First come named turns, each shown by rows before and after it. For each pair of rows after them, which turns, in which order, take the first row to the second? The first pair is done for you.
z18 (before => after):
[ -1.3 -26.7   6.4 -19.2  -5.3  -1.4  42.5 -10.6  -2.7  12.6] => [ 17.3 -28.5  23.7 -12.3   3.3   2.2  32.4  13.0 -11.2 -11.3]
[ 41.7   5.1  13.6  44.4 -11.8  -7.9 -53.9 -25.1  32.9  -0.7] => [ 32.0  18.0   9.6  41.4  -5.1  -7.8 -65.7 -17.2  27.5  -2.9]
[ -6.6 -38.3   8.8 -23.1 -28.5 -15.7  66.7 -32.2   0.9  16.4] => [ 22.2 -45.9  42.7  -4.3 -18.6  -5.8  51.1   9.9 -13.9 -29.4]
[11.2 -2.9 11.0 27.6  0.2 -0.8  4.3  8.0 19.1 -8.9] => [  2.9  12.6   8.0  23.8  10.4  -3.9 -10.2  15.7  13.0 -12.1]
z904 (before => after):
[ -3.0   0.9  -6.7  14.6 -10.3 -11.6  -9.4 -21.7  28.1  22.2] => [-14.0   2.2 -10.7  -0.1  -4.6 -11.9  -6.5 -24.3  23.0  27.0]
[ -8.1   9.9 -10.4  22.2  -1.0  -1.1   5.6 -24.3  18.6  -1.3] => [-15.9  12.2 -11.9  15.4   0.4  -0.8   9.0 -25.3  14.4   4.3]
[-22.5  11.7  -6.9 -14.8  10.8  -0.7  -0.2  13.2 -21.2  -6.2] => [-16.0   1.3   2.6 -19.0  11.9   1.5  13.6  16.0 -23.4  -8.5]
z384 (before => after):
[  5.4 -23.6  17.4 -14.0   5.5  12.1  41.5  14.2 -14.9  -8.6] => [-24.8   7.2 -18.9 -18.6  -6.8   1.7  25.2 -23.8   1.6  28.3]
[ -6.9  -2.2   0.9   3.5  -0.1  -4.1   6.9 -18.4  17.5  29.3] => [14.3 -8.3 16.5 20.5  0.2 -0.3 -0.4 -7.6 20.8  9.7]
[-34.2 -11.1 -20.8 -47.8  -0.1  -4.6  36.5 -10.4 -10.7  35.8] => [  5.8  20.8 -26.9  20.5 -25.9  -6.1 -27.6 -34.3  31.4  40.3]
z405 (before => after):
[  1.8 -11.5  -1.8   8.4 -23.0  -2.5   0.1  17.2  14.7  -3.9] => [ -2.0 -14.4   1.0   1.0 -19.1  -3.2   9.2  15.9  12.8  -8.8]
[ -3.4  36.7 -27.3 -24.2 -14.9 -29.4 -13.2 -48.5  10.4  12.7] => [ 21.3  46.4  -7.4   6.7  -8.4 -23.9 -47.1 -21.6   7.7 -15.6]
[-27.4  73.8 -16.6   4.9  24.7 -12.0 -47.4  13.4  -8.2   2.2] => [-24.2  66.3  -0.7  -6.3  35.4  -8.9 -33.7  37.6 -27.4 -17.7]
z562 (before => after):
[ 18.0  -8.3  22.4 -15.7  18.4  -3.9  -0.9  53.7  -1.2 -13.4] => [ 42.3  -2.5  21.8  19.3   3.1  -4.1 -24.4  37.4  19.4 -10.3]
[-42.4  32.8  -8.5 -31.8  21.6   3.5 -26.0  48.2 -31.7  -7.0] => [ 26.1  15.0  -7.7  52.8 -36.0   6.7 -38.8 -22.8  34.3  14.9]
[ 18.1 -42.1  -2.9   0.1 -33.7  -9.5  26.5 -17.8   9.0  23.0] => [-31.7  -1.8 -11.4 -39.7   6.4 -12.2  -1.4  38.2 -26.7   2.3]
[ -8.3  -0.6 -33.0 -10.3   3.4 -11.4  19.9 -16.4  19.0   9.2] => [-18.1  13.0 -34.9 -13.2  13.5 -13.8   5.9  -6.2   9.7   5.3]
Then:
Between the rows of a pair lie 2 to 3 turns.
[-30.8  27.2 -10.9 -16.0  16.6  -6.9  -8.2   3.4 -15.0  -0.5] => [ 16.3 -13.6  -1.6  18.5 -13.5   0.1  19.7 -34.7  17.1   5.2]  z384, z562
[ -4.1  59.9  -0.8   9.5  12.8  12.4 -31.9  55.7  -3.3 -31.2] => [ 47.7  21.1   4.8  58.8 -33.6  13.5 -10.8  -5.0  38.1  -6.9]  z384, z562
[-33.6  15.0 -32.2 -15.5  49.9  15.1 -10.8 -10.1  -3.5  27.1] => [ 39.0 -26.7  16.8  33.4  37.3  24.2  -4.1   6.0   3.4 -17.2]  z384, z384, z562
[ 51.6 -62.5  24.4  26.5 -24.0   5.0  34.2 -31.5   7.1  -4.9] => [-61.3   5.2 -27.4 -60.3  23.9 -10.1   9.9  -3.7 -33.1  21.8]  z384, z384, z562
[-26.8   6.7  -9.5   5.0  14.4 -15.6 -34.3  35.8  19.4 -37.6] => [-22.4 -14.0 -22.8  14.1 -18.8 -16.4  -7.2 -27.6  46.7   3.6]  z18, z562
[ 18.7 -19.8  21.5  -1.8   1.5   2.9  16.6   7.4  -3.4 -18.1] => [  9.4   2.3  -8.8   9.6 -15.6  -4.4  -4.3 -31.7  19.7  15.2]  z384, z562, z562
[  6.6 -26.0  31.2   0.1  -1.9  13.4  18.3   8.6  -9.1 -30.2] => [-41.1  -1.1  -3.5 -29.7   2.9   6.9  14.3  -6.6  -9.7   3.3]  z562, z384, z18
[-20.5  21.7 -39.9   0.7 -21.2 -10.1 -10.1 -52.2  27.9  48.7] => [-52.1  31.0 -42.6 -40.6   5.0 -12.1  -1.3 -25.7   0.1  41.4]  z904, z562
[  4.7 -18.0  29.1 -37.4 -13.1  -3.4  17.5  27.5 -25.4 -27.3] => [ 36.4 -15.6  18.2  13.0 -48.1  -3.7  -1.1 -25.2  19.8  -3.5]  z562, z904, z562
[ 16.7 -34.5  30.2 -13.2 -14.3  11.0  26.0  -4.8  -7.0 -21.8] => [ 23.8   0.8  30.6  14.5  -9.0   7.9 -26.5  10.8  -1.7 -39.0]  z18, z562
[  5.6 -16.5  31.3  15.2   3.1  -6.0   5.9  33.5 -14.2 -43.7] => [-35.8  28.5 -23.6  14.2 -10.7 -18.0 -21.2 -21.5  12.9  16.0]  z384, z384
[ 48.8  -5.2   9.9  54.2 -23.3  42.5 -11.6 -18.3  12.1 -15.3] => [ -2.3 -12.4  13.5 -22.6  24.8  40.4  25.4  38.1 -47.2 -35.2]  z562, z18
[ 71.5 -20.4   9.4  35.6  -4.8  12.4 -12.4  -8.9  12.6 -24.9] => [ 47.8 -30.4 -13.3  11.1 -18.2   9.7  19.3 -52.0  22.7  16.7]  z18, z18, z562
